(in the rows, 128 means zero)
One turn moves each row of this set onto another row. After a few examples, where does it send each row asked below?
J_84: [164 124 137 149 138  99 111 137 135 105  95 143 124 142 145]
J_317: [ 72 143 137 142 104 116 122 148 107 103 125 162 120 142 139]
J_643: [150  89 112 140 138 122 110 108 147 113 157 143  98 116 166]
J_156: [142 145  88 137 116 172 115 108  96 136 167 141 126 133 117]
J_637: [ 89 150 133 175 141 126 125 144 125 111 142 168 150 134 137]
J_508: [119 149  78 129 118 123 139 119 103 137 137  99 135 142 136]
J_645: [155 136 102 131 116 169 108  98 109 119 174 149 134 117 111]
J_580: [125 157 109 105 113 151 126 125 102  98 130 156 137 125  87]
J_628: [161 125 100 160 120  96 136  99 123 106 118 110 144 125 118]
J_352: [148 159 149 148 102 129 120 108 119 139 162 149 170 140 154]
J_243: [ 71 136 108 162 114 112 136 127 124 125 165 140 135 128 137]
J_529: [154  96 116 119 109 136 102 105 139 112 171 147  94 106 151]
J_324: [110 156 149 112 111 109 135  89 107 101 149 123 163 145 142]
J_82: [138 126 114 113 138 137 112 150 141 144 160 175 123 123 157]
J_99: [116 138 108 118 153 113 118  91 147  89 161 133 120 124 111]
J_681: [153 118 108 147 148 114 114 116 109 122 134 124 132 162 179]
J_276: [120 116 114 205 117 119 127 109 113 108 155 142 142 122 142]
J_32: [127 108 140  90 129 129 111 127 137  87 140 158 107  99 136]
J_117: [141 122 112 132 114 133 126  89 107  71 127 126 114 119  96]
J_87: [ 88 134 116 173 125 127 111 108  98 104 160 140 128 158 156]
J_910: [137 168 155 157  95 144 109  88 118 111 131 113 114 146 130]
J_482: [123 116 145 184 105 126 113 128  97  86 116 165 128 139 141]
J_747: [131 124 112  99 128 148 115 130 136 138 180 163 135 102 143]
J_390: [125 128 118  99 146 128 106  86 138  84 173 144 119 125 127]
J_481: [132 143 150 144  92  91 119  92 153 123 159 122 122 128 152]
J_97: [105 127 137 173  92 112 135 149 122 109 121 166 135 105 122]
J_490: [103 109 119 171  75 106 127 113  97  99 138 138 110 132 143]
J_447: [153 129 103 132  80 116 119 132  90 128 112 127 116 154 149]
J_379: [131 147 124 103 136 161 117 118 109  93 146 160 140 109  95]
J_138: [122 125 155 127 122 114 148 129 132 125 145 131 166 106 167]
J_382: [124 149 117 117 134 129 116 158 115 138 112 134 117 155 164]
J_924: [158 111 124 118 103 168 118 135 115 122 141 163 119  91 123]
J_759: [152 123 131 122 123 151 103  90 113  72 141 142 107 114 105]
J_207: [141 137 162 166 105 148 125 125 137 142 129 121 117 105 159]
J_381: [108 134 162 130 111 130 141 113 128 100 115 102 113 111 148]
J_820: [160 107 116 130  98 161 118 145  95 129 136 166 118 116 143]
J_902: [132 155 110 130 106 107 139 139 127 124 101 119 127 123 102]
J_340: [135 104 137 107 140 103 124 126 150  84 128 159 110 105 133]
J_870: [121 148 159 136 121 166 142 127  93 115 119 124 162 120 151]
J_147: [131 148 113 145 173 109 132 132 147 111 120 116 142 132 131]

J_580 goes to J_82
J_84 goes to J_902
Now find these:
J_87 goes to J_276
J_924 goes to J_32
J_207 goes to J_381

